In the rows, 128 means zero.
Each path below is one point turned by a fixed rotation once a step. After each direction that follows a path, write how fast that rotation turns it, in degrees a step (0 if it stays still).
Each turn is a multiple of 5 degrees from 10 to 175, or 0.
Each row of a path follows its step; steps can be skipped.

step 0: [132 121 133 127 124 130 122 127 130 131 132 139 129 134 120 129 122 124
 126 116 130 137 127 126 130 124 130 124 132 135 121]
step 1: [130 127 136 132 131 131 122 128 119 137 114 135 125 130 134 129 127 126
 134 129 125 122 118 123 125 124 133 132 126 131 125]
step 2: [125 119 141 133 128 126 128 130 135 136 137 130 133 131 125 135 131 130
 134 130 124 126 138 118 125 124 128 133 127 126 131]
step 3: [126 123 125 132 121 124 129 136 125 124 123 133 128 128 141 132 130 137
 133 119 134 120 130 128 125 127 119 133 127 124 127]
step 4: [125 128 139 125 130 123 127 137 131 131 130 133 123 124 125 125 134 132
 127 115 124 140 130 130 134 130 124 130 135 124 131]
step 5: [138 121 132 137 127 128 123 132 121 127 128 131 126 132 125 128 123 127
 134 126 133 125 116 137 136 125 127 127 138 126 126]
step 6: [127 130 137 137 128 128 122 123 132 134 129 131 118 138 129 122 129 125
 138 127 117 132 130 126 126 127 125 126 126 135 122]
step 7: [124 120 131 136 124 132 127 127 120 126 131 137 132 137 136 129 139 131
 131 131 136 127 128 120 129 122 135 126 127 127 131]
step 8: [123 121 141 119 125 124 130 126 136 123 125 136 130 127 134 127 123 126
 132 116 127 127 129 121 126 126 122 126 125 128 132]
step 9: [122 119 128 129 135 132 122 138 130 129 121 137 125 130 123 131 131 133
 123 121 131 123 121 128 126 128 130 138 136 127 129]
Speeds:
[127 125 127 125 127 126 128 127 129 128 130 127 127 127 132 127 130 129
 124 124 130 127 129 128 131 126 127 128 126 130 132]
80
[130 129 131 131 127 128 129 126 130 128 124 125 129 131 129 128 127 130
 127 129 130 131 128 126 127 124 130 129 126 130 129]
65
[129 125 131 127 128 128 131 129 127 128 131 126 130 127 127 130 127 126
 130 131 128 129 126 129 129 126 128 125 128 125 133]
130

step 0: [132 128 135 127 132 135 129 135 120 119 119 129 116 140 132 128 129 124
 125 125 127 127 125 129 127 129 128 132 129 130 126]
step 1: [134 130 128 135 121 127 128 123 126 121 122 131 124 127 125 122 131 135
 132 118 127 132 133 124 123 121 128 135 128 124 120]
step 2: [122 127 125 125 133 128 129 125 133 129 127 126 129 128 115 124 134 124
 143 116 128 122 131 128 129 127 129 129 130 129 129]
step 3: [125 120 128 122 128 127 134 133 133 131 120 121 123 136 129 131 125 130
 136 128 119 126 126 125 129 132 123 131 124 138 127]
step 4: [135 122 127 131 119 127 125 126 131 137 126 130 126 127 124 138 133 140
 130 132 128 132 124 123 127 130 120 135 130 127 121]
step 5: [134 128 132 127 130 133 131 118 125 136 130 129 126 125 116 135 131 121
 131 129 134 128 130 133 135 128 122 132 129 128 134]
step 6: [131 129 127 127 127 138 140 128 131 124 132 132 123 134 131 130 125 123
 123 132 125 126 132 123 133 122 122 132 121 137 135]
step 7: [118 129 131 132 124 131 129 121 131 121 131 138 131 130 129 130 133 132
 122 132 130 127 126 114 126 129 125 134 126 124 123]
step 8: [118 133 132 126 139 132 129 122 125 126 124 125 129 121 121 127 130 128
 126 129 126 123 130 130 134 135 126 135 126 117 127]
step 9: [126 133 122 125 131 143 127 133 131 132 121 127 124 130 130 118 124 131
 121 126 118 127 125 133 127 128 122 132 128 128 130]
Speeds:
[129 127 129 127 127 128 126 125 128 125 129 127 131 126 128 128 129 132
 130 128 130 132 132 128 129 130 127 129 131 125 128]
115

step 0: [120 131 120 130 125 130 131 130 136 125 125 132 128 116 131 130 136 130
 124 127 120 126 120 123 133 136 128 122 126 131 128]
step 1: [131 134 138 124 132 137 125 132 123 129 123 130 135 126 121 120 129 126
 128 130 132 132 130 136 136 131 126 134 128 122 124]
step 2: [132 123 123 130 127 122 129 124 132 121 118 135 123 128 123 133 128 122
 126 125 131 138 128 129 118 128 136 119 130 127 129]
step 3: [118 134 128 125 113 136 130 132 128 127 131 131 130 127 131 128 124 129
 134 131 121 125 139 124 133 126 132 127 130 125 123]
step 4: [130 125 137 128 130 124 123 129 126 137 118 122 132 127 117 136 126 136
 122 120 127 126 131 131 125 128 131 133 129 127 132]
step 5: [120 132 120 134 125 119 136 130 131 125 129 135 126 125 129 120 124 124
 120 121 130 132 125 118 133 127 130 130 124 134 131]
step 6: [132 133 137 120 121 134 120 132 126 128 124 124 133 131 130 128 135 129
 125 132 124 129 121 129 132 125 130 130 117 129 119]
step 7: [139 126 126 132 127 123 132 137 126 131 120 133 122 125 122 130 132 123
 123 132 128 130 126 129 130 134 127 122 136 123 139]
step 8: [113 131 128 123 121 132 138 132 135 121 134 129 129 133 124 126 130 125
 131 127 132 131 128 138 129 126 133 128 129 128 125]
step 9: [128 132 132 125 130 130 122 117 128 140 125 126 132 119 122 135 130 134
 124 131 121 133 128 126 128 127 135 120 131 122 127]
Speeds:
[130 125 129 127 129 130 131 127 133 128 125 124 128 129 128 131 128 129
 126 127 126 129 128 128 125 130 128 126 125 130 127]
160
[129 127 131 129 128 127 126 124 126 129 124 128 128 128 126 127 124 129
 129 132 128 128 125 130 128 127 128 127 128 129 133]
140

step 0: [128 139 129 121 126 119 132 126 116 120 125 118 132 132 131 131 124 131
 131 130 127 129 131 136 118 139 129 121 127 130 128]
step 1: [122 128 140 125 130 125 125 132 115 122 125 131 135 132 124 127 123 132
 131 134 137 130 127 129 128 141 123 119 122 126 124]
step 2: [131 125 135 120 133 129 133 133 122 122 121 133 125 135 121 136 116 127
 133 121 135 129 132 120 131 136 129 124 133 131 123]
step 3: [129 126 135 123 140 136 143 124 124 122 127 130 125 126 117 130 123 131
 120 122 134 132 127 128 125 129 123 124 131 129 134]
step 4: [127 121 138 120 135 137 131 136 132 122 131 122 128 119 118 123 127 134
 124 124 129 131 132 133 137 124 122 127 129 136 124]
step 5: [130 128 130 127 135 133 131 136 130 123 127 116 123 116 131 128 121 133
 124 120 119 126 134 133 132 136 134 133 128 136 132]
step 6: [130 128 130 129 127 130 131 129 126 122 132 124 136 115 132 128 128 137
 131 124 124 123 137 133 121 137 121 130 116 131 138]
step 7: [128 116 130 126 122 123 124 135 116 116 135 125 132 124 134 132 126 131
 130 128 125 124 142 126 128 131 128 126 122 124 128]
step 8: [133 122 127 128 126 130 131 124 119 114 136 124 129 134 127 142 121 122
 132 130 121 130 128 124 125 137 131 122 122 129 130]
step 9: [121 122 138 118 126 126 130 125 123 122 133 130 131 138 120 136 129 129
 131 128 120 135 128 133 118 130 124 118 126 133 132]
Speeds:
[129 129 125 128 128 128 125 128 128 126 131 129 123 127 128 126 127 127
 130 130 125 126 132 130 128 126 127 127 124 129 131]
40
[126 132 128 127 129 124 129 131 131 124 126 130 128 129 126 129 127 125
 128 131 132 129 127 130 128 128 128 126 129 127 129]
35

step 0: [127 132 125 125 118 123 125 127 126 128 131 125 133 127 121 140 140 129
 135 126 131 139 124 128 130 125 134 132 123 126 132]
step 1: [124 125 126 129 129 120 115 124 121 133 127 122 134 123 132 139 133 120
 122 123 126 130 124 127 129 128 134 131 124 123 131]
step 2: [127 124 131 131 131 124 120 114 131 129 123 130 137 135 132 132 132 125
 126 128 136 133 132 121 128 130 136 133 126 130 132]
step 3: [135 127 127 121 128 119 130 124 124 126 122 126 133 135 125 138 131 135
 131 127 135 136 126 120 129 123 131 132 120 132 134]
step 4: [131 123 124 124 130 120 123 128 128 123 123 123 130 133 132 138 137 123
 125 123 124 128 120 126 139 124 125 132 122 122 131]
step 5: [133 124 123 135 123 122 118 119 136 128 124 131 134 131 131 130 136 122
 136 126 128 132 126 127 134 124 134 130 130 122 131]
step 6: [132 128 125 125 120 123 121 120 122 130 128 123 134 121 128 133 128 130
 139 127 133 128 128 120 128 122 136 130 120 126 134]
step 7: [117 127 129 123 130 122 124 125 128 126 128 119 132 128 130 141 136 122
 130 128 134 125 131 122 135 127 130 132 119 126 128]
step 8: [124 128 129 133 132 115 125 123 132 130 118 130 131 131 125 138 136 124
 130 123 134 138 130 130 128 125 133 135 129 125 126]
step 9: [138 122 129 130 131 118 122 123 121 127 117 125 133 127 131 133 129 132
 131 121 130 128 126 126 123 128 132 138 123 126 135]
Speeds:
[131 126 125 126 124 130 128 129 130 128 130 130 128 129 128 126 130 126
 132 128 124 126 125 127 128 128 129 128 125 127 125]
60
[124 127 130 128 129 130 126 127 132 126 128 129 128 132 128 126 132 126
 128 129 128 126 129 126 129 131 127 129 131 128 129]
130

step 0: [120 138 127 119 129 132 133 122 133 127 134 135 136 134 138 138 128 119
 131 129 119 131 122 125 129 131 130 126 120 136 126]
step 1: [122 120 128 133 123 135 130 127 114 117 134 128 132 125 131 130 139 117
 125 135 125 135 133 125 124 127 127 127 135 132 133]
step 2: [124 125 137 131 133 126 130 117 127 124 127 120 130 135 136 134 137 133
 121 121 128 128 122 125 116 134 135 121 123 124 124]
step 3: [120 128 127 137 130 117 123 132 121 121 122 133 120 125 126 127 138 128
 125 127 139 127 129 120 128 128 129 129 134 137 116]
step 4: [130 131 138 127 132 117 128 120 136 132 132 126 132 124 128 128 128 119
 126 127 137 122 122 125 128 139 129 137 135 116 122]
step 5: [123 127 123 128 131 133 126 124 131 136 124 129 132 125 125 133 128 129
 121 125 130 131 135 120 145 139 123 132 134 140 123]
step 6: [126 127 133 130 120 140 135 126 131 135 136 137 121 125 126 131 137 125
 125 129 127 126 119 137 135 137 127 128 133 118 130]
step 7: [134 126 121 129 125 133 122 120 129 123 129 136 130 134 132 124 138 142
 131 132 127 135 131 123 130 142 124 129 121 130 135]
step 8: [120 141 123 125 115 128 128 135 136 123 140 124 122 131 128 130 142 130
 133 126 128 127 128 124 124 127 136 129 129 126 129]
step 9: [142 132 128 130 119 124 132 127 126 117 132 123 138 125 140 127 129 124
 129 134 127 128 125 117 129 132 126 127 124 135 120]
Speeds:
[127 127 129 127 127 129 131 128 127 126 130 133 127 126 126 128 128 129
 130 129 127 125 128 126 130 125 132 126 132 129 126]
140

step 0: [134 124 136 129 129 134 125 141 128 126 128 129 130 124 117 118 123 130
 127 133 133 123 130 123 124 123 135 126 129 134 130]
step 1: [118 129 128 128 127 134 131 129 139 129 127 131 117 125 131 129 128 124
 132 123 133 137 127 130 130 128 128 121 120 139 126]
step 2: [129 131 119 136 131 123 123 127 122 131 126 131 127 122 125 124 116 130
 120 127 129 126 134 126 123 122 118 127 123 130 132]
step 3: [126 125 137 129 120 116 123 137 131 130 130 129 129 129 134 127 135 127
 121 124 124 136 129 135 127 132 124 131 125 133 123]
step 4: [125 131 120 134 125 127 123 121 120 125 125 124 135 137 138 134 122 131
 132 127 131 131 130 123 127 131 127 129 120 121 122]
step 5: [133 133 133 124 126 122 130 122 131 122 129 127 135 130 130 126 136 126
 122 122 126 120 131 132 122 134 124 128 140 121 135]
step 6: [131 128 136 127 125 133 132 126 126 122 133 129 130 140 123 134 130 126
 130 138 122 126 121 123 129 122 135 129 123 122 121]
step 7: [127 134 120 123 134 136 133 124 134 123 128 120 136 124 125 125 128 123
 136 127 128 128 127 127 128 128 130 130 138 137 130]
step 8: [128 126 128 132 130 133 132 134 131 130 136 138 115 127 126 128 126 134
 130 136 119 119 125 132 127 123 125 125 133 128 131]
step 9: [124 121 130 130 130 132 124 129 123 132 123 126 126 115 121 128 125 120
 132 124 122 133 123 129 132 130 130 137 125 137 124]
Speeds:
[127 127 128 124 129 129 132 131 132 127 127 126 128 128 127 128 127 128
 128 126 127 127 127 124 125 123 125 128 127 127 127]
55
[130 125 125 125 130 126 130 127 127 133 129 127 125 129 127 127 131 129
 128 128 131 131 131 128 130 126 130 129 128 125 128]
0
[125 128 128 132 129 125 126 129 128 129 126 127 125 130 127 126 129 127
 125 127 131 131 128 125 126 130 125 126 128 128 127]
40
